One turn moves every row onto another: examples first, then more rows asked
sebe: [-0.25, -2.21, 2.86, -0.51, -3.44, -0.40, -0.79, 3.04, 0.97, 2.10, 2.37, -1.30, 0.83, 0.61, 2.97, -1.30, -4.01, -0.66, -0.01, 1.46]
Duz: [-4.15, -0.83, 0.46, 4.15, 0.08, 1.08, 3.73, -3.04, -0.55, 3.02, 0.61, -2.05, 2.13, 0.79, -0.10, -1.37, -1.02, 0.27, -2.89, -0.89]
piv: [-1.83, 1.20, -0.38, 3.61, -1.67, 0.35, 3.94, -2.15, 0.92, 1.41, 0.85, -4.11, 2.36, -0.88, 0.30, -1.34, -1.20, 1.43, -4.84, 0.11]
Temi: [-2.15, 1.95, -0.28, 1.62, -3.33, 0.16, -0.50, -0.16, 0.63, 0.41, 2.38, -0.81, -1.77, 4.31, -3.69, -0.71, -3.47, 0.17, 1.82, -0.30]
bip: [3.37, 0.97, -0.39, -2.88, -0.15, -0.31, 2.16, -0.50, 1.65, 3.57, 2.73, -0.10, -0.36, -1.35, 0.58, -2.54, 2.87, 0.32, -1.28, 0.26]
niba: [-0.14, 5.94, 1.22, 2.98, -3.21, -0.31, 4.86, -0.24, 1.42, 0.99, 1.98, -1.95, -2.45, -0.47, 1.70, -0.19, -2.16, -0.12, -3.72, -1.24]
gal: [-3.15, 3.34, -1.66, 0.95, -3.36, 1.43, -0.31, -2.46, 0.44, -1.31, 0.57, -1.39, -0.57, 1.55, -2.84, -1.69, 0.24, 2.09, 1.28, 0.52]
zazu: [2.47, 3.56, 1.62, 1.32, -2.21, 2.41, 0.90, 0.31, -3.08, 1.22, 3.09, -0.52, -0.15, -2.61, -2.35, -1.20, -3.53, 2.04, 0.75, 1.39]
tata: [-0.58, 2.39, 2.47, -0.69, -0.63, 3.37, 0.04, -1.68, -2.73, 0.70, 0.94, 0.62, 4.42, -0.52, -0.71, 0.07, 0.89, -0.04, 1.01, 1.30]
foped: [-1.49, 3.79, 0.14, 0.83, -3.43, 0.76, -0.48, -1.87, 3.28, -2.26, 1.69, -1.47, 1.45, 1.18, -2.21, 0.35, 0.43, 2.75, 1.25, 0.82]
lizez: [-0.57, 1.91, 1.86, 5.08, -0.31, 0.31, 4.70, -1.79, 2.99, 1.04, 3.13, -3.04, 0.85, -2.17, 0.10, -0.30, -2.05, 2.32, -2.96, -0.47]
gilib: [-3.72, 2.29, 3.15, 2.49, -1.11, 0.35, 3.55, -1.64, 0.16, 3.10, 0.57, 0.82, 0.85, 3.57, 1.97, 1.14, -0.50, -2.48, -1.50, -2.48]
nisi: [-2.60, 1.11, 1.09, -0.58, -0.33, 1.67, 0.54, 0.54, 0.85, -1.09, 2.53, -0.59, -2.65, -2.85, 4.02, -4.11, 0.23, -1.13, 1.22, 1.66]
luk: [-2.11, 4.83, 3.87, 3.65, -0.13, 0.59, 4.84, -1.37, 2.14, 1.22, 2.88, 0.84, -2.10, 0.47, 2.13, 0.75, -0.41, -1.12, -0.53, -2.37]
remem: [-0.88, -0.38, 0.58, 0.33, -2.60, 0.32, 0.49, 2.46, -0.70, 1.27, 2.76, -1.51, -3.75, -1.65, 2.31, -4.21, -4.10, -0.36, 0.44, 1.50]
Naz: [-2.51, 1.21, 1.50, 1.33, -0.62, 1.14, 5.07, -1.98, -0.04, 3.20, 3.78, -0.06, -1.04, 0.56, 0.88, 1.08, -3.10, -5.59, -0.37, 3.39]
sib: [3.90, -0.03, 1.25, -2.23, 0.13, -0.65, 2.04, 0.14, 2.37, 4.57, 3.63, 0.61, -0.02, -0.52, 0.13, -1.34, 1.68, 0.59, -0.07, -0.28]
peg: [-2.56, 1.63, -0.13, 2.20, -3.22, 1.09, -0.36, -1.43, 0.12, 0.55, 1.65, -0.31, -1.26, 2.86, -3.90, -0.96, -2.31, 2.33, 2.69, -0.38]
kefu: [-2.10, 4.68, 0.01, 0.27, -2.33, 0.66, -0.11, -1.39, 3.65, -2.98, 2.22, -1.59, 0.25, 1.93, -1.55, 0.11, 0.92, 0.22, 1.12, 0.61]
zote: [2.26, -2.62, -0.03, -0.30, -2.81, 2.50, 2.35, -1.51, 0.42, 3.70, 3.14, 0.49, -3.18, -1.36, 3.69, -1.25, -1.97, -1.80, -1.01, 1.56]
Mif: [2.67, -3.14, 1.19, -0.64, -2.95, 2.04, 1.83, -1.26, 1.70, 3.70, 3.30, 0.68, -1.09, -0.70, 4.05, 0.33, -1.63, -1.89, -1.06, 1.68]
Neri: [2.05, -2.10, 0.88, -1.22, -2.03, 2.60, 2.07, -2.26, 2.28, 2.39, 2.85, 0.50, -0.77, -1.61, 4.92, -0.04, 0.50, -2.07, -1.18, 2.03]
Lub: [-1.24, 2.58, 1.86, 0.95, -2.62, -0.17, -0.56, -0.14, 3.72, -0.94, 3.12, -0.75, 0.91, 3.99, -2.67, 1.54, -1.83, 0.36, 2.07, -0.13]
guta: [-2.50, 1.88, -0.02, 0.39, -1.77, 1.10, 4.76, -2.11, -0.30, 2.49, 2.74, -1.43, -0.12, 0.29, 1.38, 0.53, -2.33, -5.73, -2.29, 4.23]
vekap: [1.46, -1.65, -0.26, -0.77, -1.95, 3.02, 2.52, -2.46, 0.97, 2.46, 2.88, 0.50, -2.94, -2.19, 4.52, -1.44, 0.16, -2.15, -1.03, 1.91]
gel: [-1.81, 3.28, 0.49, 1.93, -4.21, -0.64, 3.58, -0.43, -0.70, 2.90, -0.17, -1.78, 0.39, 2.73, 1.67, 0.13, -2.17, -1.41, -4.61, -1.31]
Kir: [-0.68, 3.04, 0.61, 0.49, -2.13, 0.34, 4.93, -1.43, 1.52, 1.58, 3.73, -2.04, 0.14, -0.96, 1.63, 1.32, -2.62, -4.80, -2.64, 4.53]
Tam: [2.32, -0.07, -1.21, -2.60, -0.22, -0.01, 1.98, -0.64, -0.20, 4.80, 2.19, 0.27, -1.43, -0.31, -0.08, -3.55, 2.07, -0.06, -0.84, -0.06]
nese: [-0.67, 2.32, 2.22, 1.60, -1.08, 0.55, 5.33, -1.25, 1.94, 2.32, 4.86, -0.67, -0.80, -0.58, 1.19, 1.91, -3.66, -4.61, -0.68, 3.86]
Mutu: [-2.03, -0.74, 3.36, -1.45, -1.02, 0.63, -0.59, 1.04, 2.68, -0.32, 2.13, -0.38, 2.00, -0.58, 4.52, -1.16, 0.36, -1.47, 0.87, 1.65]
Defi: [-1.07, 2.14, 1.74, 1.97, -3.25, 0.34, -0.54, -0.98, 2.72, -0.43, 2.57, -0.41, 0.77, 2.38, -3.31, 0.99, -2.10, 2.86, 2.60, -0.19]
met: [2.08, 2.22, 2.14, -0.17, -3.37, 1.96, -0.22, 0.31, -2.66, 1.49, 1.39, -1.00, 4.27, -0.50, -1.62, 0.46, -2.43, 1.32, -0.72, 1.79]
Roris: [-2.68, -0.08, 2.91, 5.48, 1.55, 1.16, 4.49, -2.52, 1.49, 2.59, 2.83, -1.03, 0.61, -0.36, -0.44, -0.45, -1.95, 1.26, -0.92, -1.50]
Meso: [-2.97, 4.12, -1.96, 0.81, -2.92, 0.89, 0.04, -1.31, 0.65, -1.69, 1.58, -1.66, -2.50, 2.48, -2.66, -2.13, -0.71, -0.01, 1.02, 0.41]
bozi: [-0.14, 3.76, 2.11, 0.89, 0.63, 4.06, 1.14, -1.55, -3.00, 0.18, 2.55, 1.09, 0.07, -2.72, -1.41, -1.51, -0.27, 0.72, 2.41, 0.91]
gofu: [3.00, -1.04, 0.33, -1.99, 0.14, -0.32, 1.94, 0.00, 0.41, 5.69, 3.12, 1.00, -1.14, 0.41, -0.55, -2.44, 0.75, 0.08, 0.26, -0.66]

nisi turns into Mutu
peg turns into gal
Now find these:
luk turns into gilib
piv turns into lizez
Neri turns into Mif
Temi turns into Meso
zazu turns into bozi
sib turns into gofu
Naz turns into guta

